The same turns and mirrors carry the whole set onto itself, and each row onto the other rows of its family. Which rows share a family with each named row? Give them in list order.
These 20 rows form 5 families of 4 rows each.
Sido: [  1  10  20  12   5 -10  21 -54  -1 -19  10  -8   0  13  15   0   2   2
  13   4   8]
daf: [  1   3  11   1  -8   1   2 -16  -5  -7   4   7  -9  12  13  15  14   2
  13 -20 -11]
vola: [  9   6  14   2  -4   6   2 -16  -6  -6   5   9 -10  15  15  11   9  -4
  15 -18 -10]
lunem: [  8   9  11   1   2  -5   8 -31  22  -5   6  -8 -18 -10   3  18 -10   9
 -14   6   8]
redu: [  2  12  23  16   8  -9  19 -50  -5  -9  14  -5  -1  14  11   4   4   0
  22   1   7]
fefim: [ -2  11  19  13   9 -15  18 -52  -4 -12  14  -8  -5  13  12   4   1   3
  17   3  10]
Rivom: [  3  16 -12  11   8   4 -10 -23   0 -12  -8  -5   5  -6  11 -12  -2   8
   0   4  12]
rera: [  7   5   8   4  -4 -11   9 -35  18  -8   2 -11 -18  -9   0  16 -10  11
 -14   6   9]
Bitok: [  4   8   7   3  -4  -7   6 -36  18  -6   6 -12 -16 -11  -1  19 -11  12
 -12   3  11]
Bos: [  8  10   4   6  -6  -8   4 -36  19  -7   6  -7 -18  -9   1  19 -11  13
 -12   3   9]
suku: [ -2  14 -10  12   8  11  -7 -20   0 -11 -11  -2   5  -7   8 -10   0   3
   0   9  13]
sosed: [ -2   8  23  14   6 -15  20 -52  -4 -14   8  -9  -3  13  12   5   5   0
  19   3   5]
Gofas: [  8   5   9   0  -3  10  -3 -13  -3  -9   5  10  -5  14  12  12   7  -2
  13 -18 -10]
bibu: [  2  16  -6  14   4   9 -10 -22   1  -9 -12  -2   6  -6  10 -12   3   3
   0   4  12]
mir: [  2   2  14   1  -3   5   0 -15  -7  -7   5   6  -9  15  17  13  12  -3
  15 -18 -10]
dofim: [  2   3  11   4  -4   7   1 -15  -7  -8   2  10  -8  11  12  15  12  -5
  12 -14 -13]
mabok: [ -2  17  -9  16   9  11  -9 -26  -3  -5 -12  -1   4  -2   7  -9   4   5
   3   5  12]
vota: [  3  15  -7  12   7  10 -11 -21   1 -10 -10  -3   7  -7  11 -11   1   6
   5   1  11]
basi: [  9   8   9   6  -5 -13   7 -38  17  -1   8 -10 -18  -9   3  19  -8  12
 -10   4   9]
reber: [  1  10  21  17   8 -12  21 -52  -3 -15  12  -6  -5  15  10   2   2   3
  16   2   5]

Same family as fefim: vola, Bos, vota
Same family as Bitok: bibu, mir, reber
Same family as basi: redu, Rivom, Gofas
Same family as dofim: rera, suku, sosed

The same turns and mirrors carry the whole set onto itself, and each row onto the other rows of its family. Which rows share a family with each named row? Give them in list order.
These 18 rows form 3 families of 6 rows each.
Gano: [ 13  -9   6  -8   0 -17  14  11]
Nata: [ 11   8 -11   2   5  11   6  -2]
Movon: [20  3 10  1  1 -8 10 13]
Nukig: [ -7 -11   9  -1  10 -19  24  -6]
Derul: [ 16   0  11  -3   4 -14  14  14]
gal: [  4   6   4 -15  22  -6  18   0]
Zona: [ -6   0 -11  -1  10   3  16 -17]
Fava: [ -3 -11   3  20  -3  -4  11  -8]
Fabu: [  6 -15  -1  11  -9  -9   7   3]
Los: [ -4 -18   4  -3   2 -18  20  -5]
Vepe: [-10  -4  -5   8  15   1  13 -15]
vozi: [ -2  -7  12  -7  12 -18  26  -6]
pep: [11  7 -4  7  9  8  2  6]
Buso: [17  7  1  3 10  2  1  8]
bado: [  1   0   6 -14  24 -10  19  -7]
mepil: [  7   9  -4 -16  15  -1  18  -4]
Fol: [  2 -10   2  20  -5  -5   8   0]
dov: [ -6  -6  -5  14  11   1   7 -14]

Same family as Buso: Movon, Fava, vozi, bado, dov
Same family as Fabu: Gano, Nata, Zona, Los, mepil

The same turns and mirrors carry the whole set onto itself, and each row onto the other rows of its family. Which rows share a family with each named row? Give them in list order.
These 30 rows form 5 families of 6 rows each.
lasa: [  0   6 -19   9 -30 -22   4 -10   6  10]
gilo: [  0  10 -12  -7 -13 -21  -6 -15  17   1]
kam: [ -3  10 -22   7 -21 -16   0  -4  10   7]
tegum: [  6  -3 -14 -12 -12   5   6 -18  12  16]
kalun: [  1  -4 -12  -1 -10   8  14 -20  13  22]
forep: [  6  -2  -4  -9 -10   3  10 -23  11  20]
Tivet: [-16   0   6 -12 -15 -11  15 -30  24  -2]
nid: [ -5  10 -21   0 -14 -20  -4 -11  18   2]
Nef: [ -6  11 -16   9 -28 -14   1  -9  -1   6]
seze: [-24  -1  -3  -7 -17  -8  19 -27  28  -1]
gelid: [  4  -3 -11  -2  -8   4   8 -33   9  16]
Dami: [  3   5 -18  15 -29 -12   6  -7   9   9]
mav: [-27   5   0   3 -32 -13  17 -22  10  -4]
bodi: [ -1   5 -22   5 -31 -16  -3 -10   4   6]
nupa: [ -6  -4  -9   4 -20   9  24 -17  10  21]
tegik: [ -5   6 -16 -14 -16 -17  -4 -15  21  -5]
Vovog: [-15  -4  -1 -17 -16  -2  16 -27  25   0]
Gigar: [-28   4  -3   0 -25 -15  20 -19  23  -4]
bidef: [-16   0   3  -6 -17  -7  18 -31  24  -8]
vebe: [ -8  -1  -4   6 -27   6  20 -21  -2  18]
Riloz: [  2  11 -15  -1 -15 -19  -5 -16  14  -6]
vib: [  8  -4  -7  -1 -11   9  13 -24   8  14]
fof: [ -3  -7  -5   6 -29   0  24 -20   6  22]
ganin: [ -6  -7  -4  12 -29   4  27 -19  14  13]
Ber: [-18   3  -5  10 -34 -18  18 -16  21  -7]
pezug: [-19  -1  -1  -6 -15  -8  14 -38  22  -3]
sapid: [ -5  -8  -7   3 -29   8  20 -21   4  18]
buku: [ -3   8 -18  -2 -12 -19  -7 -25  14  -1]
suv: [-22   1  -1   3 -35 -21  21 -22  18  -1]
Gamo: [-25  -1  -3  -1 -35 -15  16 -23  19  -7]

Same family as Nef: gelid, mav, vebe, pezug, buku
Same family as sapid: bodi, bidef, Riloz, vib, Gamo
Same family as kam: kalun, nid, seze, nupa, Gigar
Same family as Tivet: lasa, gilo, forep, fof, suv

The same turns and mirrors carry the whole set onto itself, and each row onto the other rows of its family. Which rows share a family with each named row? Give them in list order.
These 36 rows form 6 families of 6 rows each.
Fatif: [ -5  17  -4 -14   0   3   1  13   3]
zugem: [  3   8  13  11  -8 -20   8  -5  -8]
Kop: [ -3  16  -2 -18   3   4  -2  11   0]
suz: [ 9 -3 16 12 -5 -6 -1  3  9]
kez: [ -5  15  -5 -15   1   5   0   9   6]
pid: [  8  10  13   7 -10 -19   5  -2  -9]
gofa: [  4   9 -12 -17   5   0   6  -1 -17]
zes: [  2  -4 -16 -12  10   4  -1   4   4]
Laga: [ -1  11 -16 -17   1  -4   4  -3 -13]
Gar: [ -6  16   2 -17   1   7  -1  10  -3]
Zusom: [ -2  12 -16 -14   4   1   6  -2 -13]
matut: [  6   9  12   7  -7 -19  12  -9  -7]
gidi: [  9  -2  18  10  -2 -11   0   3   8]
ribu: [  3  -2  17  11  -2 -10   4   5  10]
Tisag: [ 13 -10   8   9   1 -17   3 -11  -3]
nus: [ 11 -11   4   8  -1 -17   1 -11  -6]
zoki: [ -1   0 -15 -11  13   3  -1   8   1]
rifu: [  3   1  18  11  -4 -10   5   1  11]
duzi: [  5  -7 -10 -11  15   3  -3   6   1]
revuv: [  2   8  14   6 -10 -17  11  -7  -8]
verem: [  4  -1 -12 -15  13   4  -2   6   1]
posi: [ -9  16  -5 -14   3   4  -1  11   0]
dere: [  3  12 -13 -19   5  -1   3  -3 -13]
zan: [ 13 -14   2   7   3 -15   1 -11  -6]
Ziba: [ -4  17   4 -14   0   4  -2  12   1]
migem: [  4  10 -12 -15   2  -3   5  -5 -19]
buv: [  8 -11   5  10   4 -18   7 -10   1]
Zeneg: [  6  13  14   4 -10 -18   7  -5 -12]
Zume: [ 11 -12   4  10   2 -15   9 -10  -2]
Vusom: [  7  -9   5  13   1 -16   4 -11  -3]
sifu: [  1  -2 -17 -13  12   0  -1   2   3]
bef: [  0  15 -15 -16   2  -4   7  -2 -11]
manef: [  8   8  15   6  -9 -18   7  -7  -7]
Rokit: [ 7 -2 18  9 -2 -6 -2  7 10]
tupi: [ 4 -2 15 16 -3 -9  4  2  8]
kup: [  2  -4 -10 -13  14   2  -3   9   0]

Same family as Ziba: duzi, zan, migem, Zeneg, Rokit
Same family as suz: pid, gofa, Gar, nus, kup
Same family as Tisag: Kop, gidi, verem, dere, manef

The same turns and mirrors carry the whole set onto itself, and each row onto the other rows of its family. Which rows share a family with each named row? Give them in list order.
These 15 rows form 3 families of 5 rows each.
molun: [  8  10 -13   9  18   7   7   1 -13  -9 -15  -2  -6   4  13  14 -10   9
  -7   2  -6 -16  -7 -10   2  -3   4 -15  -9   4  10 -18   9 -10  -5  -3
  -6   2  -2   4  14  -1  -1  16   0   5 -15 -17   9 -19 -11  -6   0   0
   3   0]
Bozuf: [-19   6   0  -7 -13 -15 -12   7  13  -6  11   7   1   1   1  -4  -3  18
   5   1  12   4   7   3  14  10  -1   1  -2  -1   3  -1   1   7  -1  -9
  18   6  20  -5  -8  -3  -4   0   0   1   4  13  -3  19   8  -9  10  -5
  -8  -3]
rotop: [  5   3  -4   9  16   3 -11  -1  17   3 -17  11  11  -7   5   1  -2   6
  -8   2   8  12   3 -13   7   4   9   1   2  -3   4  -3   2  -1 -13 -10
   7   2   9  16   5  -7  17  -3   6   5  -5  -1  14   1   2 -17   9   1
  -8   7]
Kibi: [ 15   5  -4  20  10  -7  -4  -8   2   3  -6  -6   2  -5  -2  -2   5 -11
  -8   2   8   6  21 -12   1  -1  13  -5  -3 -10  14   4  -7  -2  -2  -1
   3  -9  -6   4  -4   0   5   3  13  -6  -5 -13  20 -10  -8 -14  -9   6
 -13   0]
fafi: [  6   0 -10   1 -18  -4   5   0  -4   7  10 -11  -7   0   0  10  -4 -10
  11   7  -8 -13  -6  10 -22  -3  -5   1  -6  -5   9  -2   7  14   1  -6
  -9  -6 -19  -3   4   6 -20  14   4  -7   4  18 -11   8   0   5  -8   5
   6  13]
Zagi: [ -7   4   1 -13   4   6  -3  17 -11 -10  -9  22   2  13  -6 -11   4  14
   8 -18 -10  -1   1  -6  12  -9  -8   1   7 -12  -9  -5  -7   0  17  14
   2  -3   9  -4   8   0  -5  -6   0   0   7 -11  -9  11   1   1  25   2
   1  -6]
Dab: [-25  10  -5  -6   2  -3   7   1  24   2   4   7  -2  -9   2 -18   3  11
  13  -8   5  12   0   4   1   6   1 -12   5 -10   0   3   4   2  -5  -1
  11   1  12   7  -4  -6   8   1   2   1  13  -1   6   5   5   6  25 -10
  -7   7]
gusen: [ -7   3  -6   0 -21 -22  -3  -1   5   6  15 -12  -5   1  -3  -5   1  -2
   7   4   9  -8  16   9  -3   4   6  -1   2  -7  12  12  -2  22   9  -3
   6  -3  -2  -7  -9  -2  -9   2   9  -9   8  11   3   9   1  -4 -11   5
  -8   4]
Mef: [ 20   5 -14  13   1  -2   3  -8  -7   1 -15 -13   2  -3   9  10   0 -10
  -4   8  -8  -6   5 -15 -16 -10   9  -3  -7 -13  11 -15   4  -4  -4   5
 -14  -6 -18  10   9   9   2  11   2  -6 -17  -6  13   1 -10  -1   9   1
 -10   4]
gifi: [-11  11 -12   0   7  23  15   6 -16  -4   4  11  -5  17  -6   3  -7   8
   5 -14  -2  -7 -11   2  -6  -4 -14 -14   0   0  -2  -8   1 -17   7  -4
  -4  -4   4  -2  10  -5 -26  17   3  -4   9  -6   4 -19  -2   5   6 -16
  10  -3]
kubur: [ -3   6  -4   1   2  10   4  10 -15  -6  11   2 -13  10  -1  17  -8  -4
   8   2 -11 -15 -14   7  -3   5 -13  -3 -10   9  -1 -16  -1  -6   5  -6
  -2  -4  -1 -13   5   3 -30  15   3   3   2   3 -19  -1  -6  -2  -5  -1
  20   3]
dulat: [  0   5  -4   4 -12  -9   2   1   0   7  -5  -2  -5   3  -5 -16  12   1
  12 -16   6   4  17  16 -11  -8  -4 -10   5  -9  11  14 -10  10   0  10
   3  -9  -3 -10  -6  -6  -2   6  19 -18  11  -8  11  -6  -6  13 -13   0
  -4   6]
Nez: [  4   5  -6   0  18   9 -11  11  -6  -1 -25   7   3  13  12   9  -1   7
 -10  -2  -6 -12   2 -13  13  -3   9   0   7   4  -2 -12  -6  -2   9  10
  -1   0   7   9  13  -9  10  -9   7   8 -14 -15   7   0  -9 -19   8   3
   4   3]
Lisad: [-14   6   1 -10  -5   4 -14  19  -5  -8   2  11  -2  18  -1  10   0   7
   7  -1  -6  -7  -2  -1  12   5 -10   6  -2   5  -9 -17  -9  -7  10   3
   8   1  16 -11   0  -2 -19  -3   0   8  -5   5 -14  22  -1 -12  14  -9
  10  -4]
Radop: [  7   6  -6   4  -7  11  10  -7 -12  14  -4  -2  -7   0   6  -4   0   1
   5  -4 -11  -1  -4   9 -28   0  -5   0   5 -12  -6  -7   2   7   1   1
 -15  -9 -14   7  10  18  -9  11   9 -18   8   7  -8   0  -2  23  14  -6
   4   4]

Same family as gusen: Bozuf, fafi, kubur, Lisad
Same family as Mef: molun, rotop, Kibi, Nez

